One hidden turn or mirror swaps the rows below in pairs. Which row is each named row swapped with?
K_191: [ 16  11 -12  26 -27  17   8  -4  -2 -35  12 -16 -11 -13  23   7  10]
K_263: [ -7  16  17  24 -20  33  27  -3 -10  -5  -1  -4 -19 -11  30   5  17]
K_990: [  2  -5   6  12 -10  35  -1   8 -18 -21  29  10   5 -17  43   9  -3]
K_798: [ -2  -1  18  15 -30  17   9 -20  -9  -2  -8   8  -1 -21  30   1  -6]
K_830: [ 14  12  -8  14  -8  19   7 -14  -9  -9  21  16 -16 -15  36  -8   6]
K_303: [  2   1  13  17 -29  15  12 -22 -15  -1  -6   1   4 -20  36   4   1]
K_110: [  5  14  15  10 -16  25  18  14  -5 -25  -1  11  -5  -1  21  18 -18]
K_474: [  4  -2  17  16 -30  21  10 -16  -6  -2 -12   8   2 -16  43   2   3]
K_858: [ 16   2  -1  31 -27  14  12  -7  -4 -21  16 -21 -15  -3  24  13  -2]
K_846: [ 12 -11  19  14 -15  42  10   3   4 -21   3  -1 -17 -29  30   9  20]
K_906: [ -8   8  -5  17   0  37   4   5 -12 -27  17  16   1 -22  43   8   3]
K_430: [ 14   1  -8  13 -13  19   7 -17 -15  -8  21  21 -14 -16  29  -6  -1]
K_614: [ 11  -9  12  25 -16  35  13   0   5  -9  -4  -8 -10 -35  31  11  18]
K_55: [ -1   5   6  17 -23  21  17  13 -13 -22   5  15 -15  -6  19  13 -23]
K_732: [ 12   9  15   7 -23  45  15  -8   2 -15  -8 -11 -17 -31  29  16  -3]
K_276: [  1  -8  11  15 -30  26  10 -25 -10 -15  -8   3   5 -18  44   6  -3]
K_485: [-11  17  17  20 -20  40  20   0 -17 -17   6   0 -23  -8  37  -2  11]
K_297: [  1  21   1  18 -16  26  -5  11  -5  -7  31   1  -8 -12  21   0   7]
K_822: [  1  -1  17  16 -27  12   1 -18  -5  -4  -7  -3   4 -20  37   5  -7]
K_518: [  8  -9  14  12 -16  43  13   5   1 -13  -5   0 -15 -32  20  -1  16]
K_946: [ 20  11  -2  28 -22  23  17   0   6 -33  16 -21  -9 -13  24   3  -4]
K_950: [  4  10   6  14 -15  15  18   8  -5 -31  -8  14   0  -9  21  16 -16]
K_862: [-12  12  -1   8  -6  35   0   6 -14 -27  14  -1   6 -23  37  -3   8]
K_285: [ -8   5  12  24 -30  49  11   6  -3 -29  17   9 -18 -17  41  14   4]
K_487: [ 14   2  21  15 -16  34  21  -2  -7  -2   9  -9 -14 -36  31  17  12]
K_960: [  1   5  12   7 -30  19  10 -24  -2  -9  -4  10   1 -27  39   9  -7]
K_740: [ 18  -4   3  24 -19  33  10   3   3 -28  17 -23 -17 -19  15  10  -5]
K_697: [ 11   3  -2  26 -26  12  12   6   4 -35  20 -18  -9 -14  30   4  -2]
K_972: [  6   5  17  25   5  25   2  11   2  -8  11 -14  -5 -12  25  13  11]
K_154: [  2  12  11  15 -19  27  19  12   2 -27  -2  12   1  -7  21  16 -21]
K_86: [  0   9   1  14  -4  37   2  12 -12 -35  21   6   7 -20  39   8   5]
K_460: [ 16   7  -7  10  -2  17   6 -17  -3  -7  17  14 -13 -24  24   2   1]
K_609: [  9   4  -5   7  -1  38 -10   2  -7 -26  16  -2   1 -11  33   3 -12]
K_842: [ 21   7  -7  26 -27  14  16  -4   1 -37   7 -15 -12 -16  23   5   0]
K_592: [ 19  10   0  22 -31  19  10   3   1 -32  16 -23 -14  -9  25   6  -1]
K_498: [  1   0  28  23 -28  45  21   1 -11 -11  -2  -2  -8  -4  30   2   8]
K_256: [ 21  -3  -3  12  -3  20   8 -24  -5 -16  17   9  -8 -14  33  -8  -2]
K_22: [ 10   5   3  28 -25  11  15   0 -11 -22  11 -28 -15 -11  22   5  -6]
K_112: [ 15  -1  -7  12  -9  23  -1 -17 -12 -15  26  13 -14 -19  35  -6  -4]
K_809: [ 16  -3  19  18 -18  38  16   7   4 -18  -1  -6  -9 -35  24  15  16]
K_867: [ -2  10   8  18 -21  20  18   4  -9 -18   5  17  -9  -1  21  26 -19]
K_589: [  3   6   9  14 -16  24  18   8  -6 -27 -13  17  -2  -3  17  21  -7]
K_581: [  3   2  20  12 -23  21  12 -21 -10  -2  -9   2  -1 -26  38  11  -4]
K_124: [  1   8  16  16 -13  19  30  13   0 -27  -2  11  -8  -9  23  17 -14]
K_829: [ -9  13   7   7  -1  32  -1   5  -9 -29  16   3   2 -24  42  11  11]
K_111: [ 14   6  -3  14  -9  23  12 -20 -12 -17  20  18 -23 -16  31  -7  -7]
K_701: [ -9  11  11  14 -13  35  13   9  -8 -28   6   1   1 -13  22  24 -22]
K_653: [ 10   5  -5  15 -10  19   6 -22 -14 -13  22   9 -15 -15  28 -14  -3]
K_49: [ -5  -2  -2  23 -19  24  -8  13  -4 -10  19   9  -8  -1  28  -4   8]
K_887: [ -1  -1  11  19 -16  23 -11  17  -1  -3  12  -3 -14  -9  25  -4   9]

K_498 pairs with K_297
K_86 pairs with K_809
K_732 pairs with K_609
K_822 pairs with K_111
K_653 pairs with K_798
K_829 pairs with K_846

One hidden turn or mirror swaps the rows below in pairs. Which row is each named row swapped with?
K_478: [-15   8 -22   1   2   3  11   8 -21   6   7   3  -2 -14   1  -9]
K_687: [ -3  21 -14 -16 -10  26   4  -7 -18  20  19   1  -2   4 -14   1]
K_69: [ 10   2  -1 -25  -3   1  -7  -3 -12  16  10  21   9  16  -6 -21]
K_190: [-13  -2  -2  14 -18  -7   4  14   7  11  20   6  10  12  -3  -2]
K_525: [-19  -3 -13  -5  -2 -11  -7 -12 -14   6  11  -5  10   9  12  -2]
K_620: [ 10  -5   4 -24 -11   4   6   2  -5  17  13   5  -2   0 -25 -22]
K_553: [  8  11 -22 -10  -6  10   8  -7 -22  28  17   4  -5 -10  -5 -14]
K_684: [  9 -12 -12  -5 -18   9   6  15   3   9  10  -4  13 -11  -7   7]
K_826: [  3   3  -9   0 -28   2 -25 -13  -7   3  21   5  12   1  -2  -2]
K_231: [  4   3 -17   5 -11  15   2   9   0  -2   3  15  -6  20   5  -6]
K_526: [ -5   1  12 -12  -4  -9  -3  -9   7  -2   8   7  20  -8   1 -14]
K_439: [ 14  19 -11   0 -11  11  19  -7 -13  18  20  10   6   8  -7   3]
K_178: [ -2   3  -5 -10 -14   4   7  -2  18   5   8   5 -18  -8  -4  -8]
K_793: [-18  13   9  -7 -16   5   7  10  -8   9  16  15   8   6 -24 -24]
K_103: [ -9  14  -9  -4 -13  -1  29 -12  -2  18  19  14   5  -6 -16  -6]
K_608: [ -3   3 -14   0  15 -11   4  -5  -8  23  -1   7  17  -2 -14  -2]
K_199: [ 16   3   3  -1 -14  16   5 -13  -2  -7  13  -8  10   4  -3   4]
K_74: [  4  11   1 -21  -8  11   4   8  -8   1  13  12   8  18 -28 -15]
K_499: [-11   1 -15 -12  -2  18 -12  -8   3  11   4 -12  25  10  -3 -12]
K_224: [  3   9  -4 -10   5   3   5  -8  19   6  12   8  31   2 -14  -8]
K_451: [ -7  10 -12  -9 -19   2   0 -10 -32   7  18   4  -8  -7  -6  -7]
K_852: [ -8  -8   2 -18  -7   3   0   2  13  15   6  11 -12 -11   3 -10]
K_747: [ -3  14 -10   6 -15   4   5  12   4   9  12   3 -19  14 -17  -5]
K_420: [ -9  13 -15 -12  -7   3  15   3   2  10  13   0  38   2   1 -11]
K_473: [ 11  -3 -28  -7 -30  -2 -12   1  -4   3  18   1  19   5   0  -8]
K_462: [ -8  -3  -5 -14 -17  -6 -14   9 -13  -4  10  -3   0  12 -19 -22]
K_623: [-18  15 -11 -15   0   3 -15  -9   6  12   9   6   1  -2 -23   8]
K_820: [-14   9 -11 -19  13 -11  -3  -1 -13  15   2   0  -8   0  -8  -9]
K_763: [ -1   2   1  -9   1  13 -19   5  -1  26  16  10  22  -8  -1  -5]
K_749: [-10   9 -11  -5  -6   2  20  -4  13  11  11  13  31   7  -8  -9]
K_769: [ -3  19 -11   7 -22  13 -12  -4  -2   4  22  10   9  -5   4  12]
K_585: [-17   6  -4   1  -8  -8   6 -14  -3   9  -2  -8  -2   3 -24  -1]
K_425: [  8  15  -7   7   5  -4   0  -6  -1  12  34  -1  15   9 -15   1]
K_8: [  5   9 -15  -8 -28  19  -2  -1   4  14  34  10  -2  -8 -12 -10]
K_32: [  7   2  -3 -14   3   2  -4   8  -4   0  27  11   2   8  17 -12]
K_774: [-21   1 -10  -6 -15  10  -6  15  -1  15  -1  12 -13   1   0  -4]
K_570: [-10   5 -16 -23 -19   2 -13  -7  -8   5  12  27  -2  12 -10 -12]
K_293: [ 15   4 -26  -9 -13  13  -9  -5   1   4  17  12   5  -7  11   5]
K_356: [-12   8  11 -11  -8   4  15  -1   5   5  18   7  25 -12   6  -5]
K_37: [  3  11 -23  -4 -10  -1 -24   6  -3   8   5   6  24  12  -5 -13]
K_682: [ -7  10  -3 -35  -1   5   5 -15  -6   2  19   3  17  -6 -16 -11]
K_647: [-19  17 -13   2  -9   8  16   8 -16  18  19  -8   2 -10  -5  -6]
K_674: [  5  -7 -32 -11 -24  -4 -11  -9  -8   4  13  15   9   3   4   0]
K_455: [-12  15  -7  -4  -8  12  -8 -16   5   7  11  -4   2   7 -21  16]
K_20: [  8  12 -15   1  -9  -3  20  10  -2   4   4  -2  19  -6   7  -5]
K_997: [ -8   4 -11   6  -9  -3  -7   9  -6  -6   7   7   4  11 -27 -21]

K_8 pairs with K_682
K_178 pairs with K_623
K_32 pairs with K_425
K_608 pairs with K_231
K_293 pairs with K_224

